Named moves (each a turn or a mirror), then the moves between two rows, first move first; the first pair answered
naka (before -> after):
[-13.5 -29.9  -2.3  -8.6  -3.2   1.7  -7.5   8.2  11.9  -3.3   7.6 -14.3
   8.5  17.2 -12.7  -0.2]  ->  [ 10.8 -12.7  22.6  -0.4   1.2 -13.9 -15.8   6.2  19.2 -19.9  -0.7  -9.8
  -2.6   5.8 -10.4  -1.5]
[-15.1  27.9 -23.9   2.2   5.2  -8.0 -17.8 -30.1  -4.4  -5.8 -24.5  16.9
  43.1 -30.9 -32.4 -28.1]  ->  [-17.4  26.7 -25.4   1.0   5.3  -6.8 -17.0 -29.8  -4.9  -4.7 -23.2  17.5
  43.5 -30.2 -32.8 -28.2]
[ -6.1  -2.1  -3.5  -8.7  -1.5  20.2  29.2   7.2  -9.8   3.9 -14.7  -2.7
 -26.5 -11.7  16.5  13.2]  ->  [  4.0   5.1   6.4  -5.1   0.7  14.2  25.6   6.9  -7.1  -2.3 -17.4  -0.5
 -31.7 -15.3  17.4  13.2]
[-10.3  25.9 -10.7   8.1   6.2   7.9  -6.1  -8.2  20.1 -17.0 -15.3   1.8
 -29.7  -2.1  12.3  -1.6]  ->  [-27.1  13.3 -27.9   2.9   3.7  18.9  -0.5  -6.7  15.6  -5.3  -9.4  -2.1
 -22.2   5.4  11.0  -0.4]
Vomel (before -> after):
[ 17.9   2.8  33.4  17.0 -13.8 -20.6  -4.6   5.9 -25.0  -8.5  18.5   2.2
  -4.8  19.6  15.0   5.6]  ->  [ 15.3  -4.3  35.5  13.8 -13.7 -18.8   0.4   9.3 -26.7 -12.4  17.3  -1.4
  -6.1  18.2  11.2   8.5]
[ -9.6  12.6 -11.0 -17.9  -0.1   2.2 -13.9 -22.9  26.5   5.5 -12.4 -20.4
 -18.7   0.6   8.9  15.1]  ->  [-11.5   0.8  -9.1 -21.0  -0.4   4.7  -5.8 -18.1  21.9  -0.5 -15.1 -27.3
 -21.3  -1.9   2.5  19.5]
[  0.8  10.2  -2.3 -12.8  -1.4   9.0   1.7  -5.0   9.5   4.5 -14.2 -11.1
 -20.0  -2.9  12.1  11.1]  ->  [  1.5  11.5  -2.7 -12.4  -1.3   8.7   1.1  -4.6   9.2   5.1 -14.2 -10.7
 -19.8  -3.6  12.5  11.4]
mig (before -> after):
[ -6.5  16.4  -7.9  -0.9  -5.3  -3.7 -27.1  -4.3  37.1  27.3  16.1  -5.3
 -19.0  23.7  24.1  -1.3]  ->  [-11.0  27.4 -20.2   7.5  -5.0   2.2 -15.8  -8.5  11.9  39.0  19.7  15.3
   0.6  18.8  25.0 -11.2]
[ -5.1 -14.7   4.4   1.3   0.1  -8.3 -10.5   4.0  -5.2 -15.8   5.1   2.5
  27.6  -1.0 -26.5  -7.7]  ->  [  0.3 -19.1  13.6  -2.2  -1.4 -10.7 -17.9   9.9  14.2 -20.1   6.0 -11.3
   8.0   6.7 -18.0   1.6]
[ 11.9  -3.4  -0.5  -5.2   4.9   9.4  15.3  -1.3 -31.4 -16.1 -38.0  -8.4
  11.7 -41.8 -27.2  -1.2]  ->  [ 18.4 -11.4  12.4 -12.9   3.2   4.2   5.1   4.3  -3.6 -26.3 -39.5 -30.4
 -11.3 -34.3 -22.6  10.6]
[  7.8   6.6   5.3  -4.6   8.5  -5.9   1.7  -3.2   1.9 -23.4 -10.8  -5.9
 -29.1  -3.6  -6.5  10.8]  ->  [ 10.4  14.2   3.5  -1.1   7.5  -0.8   6.3  -0.3  -3.5 -13.0  -5.2   2.1
 -34.2   2.4   7.8  11.2]
Then:
(two moves a pair)
[-18.0 -11.8 -15.4   4.5   8.8  13.7   4.4   6.8   2.5  15.7  12.0  -3.3
  10.2   6.3 -13.5  -1.4]  ->  [ 14.0  17.3  14.5  17.1  14.5  -7.7 -11.6   0.7  13.9  -2.9   2.6   7.3
  -1.2  -6.7  -7.7  -5.4] | Vomel naka
[-15.9   3.5   7.7  -0.1  -0.6  16.7  29.1   4.9 -44.2   3.9   5.0  14.1
   6.1 -10.8  20.2  -1.0]  ->  [  1.0  19.6  22.9   7.2   2.8   4.4  20.7   1.2 -38.3  -6.8  -0.4  19.7
  -0.8 -17.5  23.0  -2.6] | naka Vomel
[-21.7 -11.7 -13.9 -13.1  15.1  -3.1   0.8 -21.0  13.4 -34.8  -7.3 -27.4
  -9.2 -14.1 -22.4  -4.0]  ->  [ -9.1  -3.6  -2.8 -11.2  12.6  -2.1  -1.8 -11.7  26.8 -27.0   0.1 -30.9
 -39.6   0.2   6.3   6.3] | naka mig
[ -5.5   4.8   0.1  -9.6   5.3  10.9   8.4  -5.1   0.4  16.2  -2.4  14.3
  10.2   1.3 -22.1  -9.1]  ->  [  5.7   3.8  15.0  -8.0   7.5   4.2  10.8  -1.1   0.0   2.3  -9.5  11.3
   2.5  -6.6 -26.6  -5.6] | naka Vomel
[-17.6   3.3 -13.4   1.9   1.9  12.1  -0.9  18.6   2.7  22.2  16.9  -4.1
 -16.8  27.9  20.6  -4.2]  ->  [-29.4  -4.0 -23.5   1.8   7.0   7.0   2.9   5.9 -17.8  10.3   5.9   3.4
  24.1   6.0 -18.0 -18.7] | mig mig
[-15.2 -17.7  12.4  -8.4  14.9  16.3  22.6 -10.1  -1.3 -14.6  -8.1   5.9
  -2.9  -4.4  -6.8 -13.5]  ->  [ -3.4  14.5  14.1   2.7  17.4   6.0   3.3 -21.9  10.0  -6.0  -4.0  22.5
  -1.3  -2.3   7.5 -22.9] | naka Vomel
[ -3.7   8.9 -26.9  -3.9  17.7   9.9 -24.9  12.9 -19.7   8.2  13.0  17.9
   1.6   9.1  -5.9  -8.3]  ->  [  8.9  12.7  -9.0  -2.3  21.4  -4.7 -33.9   8.4 -11.7 -13.2   1.3  13.9
   2.4  -4.8 -20.7 -10.6] | mig naka
[ -3.5 -31.1   2.7  -2.0   1.6  11.4  25.7  15.7  -8.5  -6.1  -8.3 -12.2
  -1.3 -10.6 -13.8  -4.7]  ->  [  1.4 -26.3   6.3  -1.1  -0.2  14.9  24.7  22.6  -1.5   1.9  -2.7 -13.8
 -19.4   0.0   6.5   1.5] | mig mig
[ -3.2  12.2   7.2   8.9  17.6 -11.1   1.7  -5.8  -8.6   6.3  -4.4 -16.8
  -9.0  -4.2   3.3   9.0]  ->  [ -3.9  13.8   4.1  10.2  18.0  -9.8   3.9  -7.7 -14.8   7.2  -3.9 -12.1
  -3.1  -6.6   1.6   6.4] | mig mig
[  7.9  32.4  10.8  16.7  -1.8   1.1   4.5   6.1  -0.9  14.2  -3.5  11.7
 -22.4   2.6   4.2  -7.5]  ->  [ -7.9  -5.8   6.1   2.9  -4.7  14.4  27.6  18.8 -14.6   6.0  -8.3  -7.6
 -24.0   0.7 -11.8   3.2] | Vomel naka
[  5.0  -9.0  22.8  -3.3  -7.3 -25.3 -19.3  -9.1  39.0 -23.9   3.8 -18.1
  -6.8  -0.1 -13.4   5.0]  ->  [-18.0 -14.3  -7.7  -7.6 -15.1   1.9  -3.0   2.7  28.3  18.8  26.9 -13.7
 -15.3  28.4  21.1   9.8] | mig naka
[-13.8   7.4  -6.9  -7.1   5.0   0.8 -10.5  15.4  38.0   0.6 -22.9 -24.1
 -22.4   6.9   6.2  21.9]  ->  [-15.2   0.9 -10.3  -5.5   3.9  14.2  13.1  26.7  12.3   9.1 -18.4 -17.2
 -28.5   9.0  17.8  27.2] | mig Vomel
[  8.2  27.3 -11.0   4.1  -1.4  -8.7  -9.1 -24.0   6.0   0.2  -0.4  11.9
  13.3  -2.5   4.4  -1.6]  ->  [  6.0 -14.7   3.4 -12.1  -3.7   1.1  12.9  -2.6   3.5 -21.2  -9.2 -17.2
 -10.7  -4.1  -4.8  21.1] | Vomel mig
[ -3.4 -12.0   1.8  -1.7   2.3  20.1  38.2   6.6 -45.8  -6.8 -24.0  13.5
   0.6 -42.2 -24.1  -0.7]  ->  [ -7.8 -30.5   7.5 -14.1   2.5  15.7  29.0   7.3 -23.0 -19.5 -28.6 -10.9
  -6.3 -39.6 -37.8   7.6] | mig naka
[  0.1  13.8 -16.0  -7.4  20.3  15.8   8.1 -22.5   4.0   2.6 -30.8   9.5
  -4.6 -15.7  -6.9   6.2]  ->  [  3.0  13.2 -14.0  -9.6  20.5  13.0   1.9 -23.6  12.2  -0.8 -31.9   4.2
  -8.5 -14.3  -7.0   7.3] | mig Vomel
[  3.0 -18.3   3.6 -11.3   3.0  -3.8 -17.9   8.6  29.3 -20.8 -12.6 -33.7
   4.2  11.9 -21.2  -9.9]  ->  [ -7.2  -1.4 -16.3  -7.0   0.9  -1.0 -28.9  -0.9  34.5   3.4  -1.6 -22.3
  15.2  24.5  -8.6 -19.1] | Vomel naka
[ 25.5  10.9   7.5  -2.4   3.2   5.3  11.1  -1.7  -3.4 -32.5 -34.2  -1.3
 -27.2 -32.1  -8.8  20.2]  ->  [ 29.0  23.3   3.7   3.9   1.4  12.5  17.7   2.1 -12.9 -16.0 -24.4  11.6
 -34.5 -23.8  14.9  20.3] | mig mig
[  1.8 -29.1  15.3  -4.4  -3.9   1.1  14.3  14.7  -7.8 -18.2   1.1 -13.0
  -1.1   7.1  -9.2  10.1]  ->  [  5.9  21.2   1.0  13.7  -2.8 -10.2 -14.0  -8.4   0.2   5.9  12.0  19.3
  20.9  11.4   5.9 -13.2] | Vomel mig
[  8.0   4.9   4.3 -11.5  -8.7   0.2  -5.2   9.9   6.4  27.1  11.4 -34.8
 -21.2   3.0   7.7   9.3]  ->  [  4.2  -1.1  -2.1  -9.3  -9.8   9.7  14.0  15.8 -18.7  30.6  12.6 -25.4
 -15.0  -1.3   7.4   9.4] | mig Vomel
[ -4.1  11.0   4.2  10.5   5.7  -4.1   4.8  -3.5 -22.4  -3.8   1.3   9.4
  37.1   3.3 -19.9 -10.3]  ->  [ -2.6  -7.6  16.6   0.7   6.5 -10.6  -1.8   0.0  -1.6 -21.7  -7.3 -14.8
  24.2   3.2 -33.0   0.7] | Vomel mig
[ -6.2 -14.4 -28.8 -18.7 -15.9   5.0   6.4  -6.1  28.8  20.5  -3.2 -27.6
 -14.5  26.9   5.4   4.0]  ->  [ -5.0   0.5 -37.1 -10.7 -15.9   9.1  10.6  -9.9  15.1  35.0   2.3  -8.9
  -5.9  28.7  16.4  -2.7] | Vomel mig
[ 15.4  -9.3   9.2  10.5   1.1  -3.2   5.8  15.5 -21.7   3.8  15.4   9.5
  -0.9  10.3   3.8  -4.2]  ->  [ 12.3  -9.8   5.3  10.6   2.8  -6.1   3.6  10.0 -24.7   0.4  12.1  11.5
  11.9   4.4  -7.7  -9.7] | Vomel mig
[ -4.4 -24.5  -4.1  -8.4  -0.6   2.4   6.9   5.6  -3.8  -8.8  -4.7 -23.6
 -16.1   6.7 -24.8   2.1]  ->  [ -0.2  19.0 -15.7   6.4   0.1  -5.3 -20.8 -12.8  11.8  17.7   8.3   1.1
  -6.3  17.7  -2.2 -14.2] | Vomel naka
[ -4.6  -6.7   7.3   5.4   3.1  -5.5 -11.7   6.4   7.0 -10.7  10.7 -13.8
 -29.2  12.2  11.6  21.9]  ->  [ -2.9   7.0   0.6  13.5   2.7   0.5  -2.9   7.0 -10.4   3.2  16.9   5.8
 -24.9  13.2  24.7  17.3] | mig naka
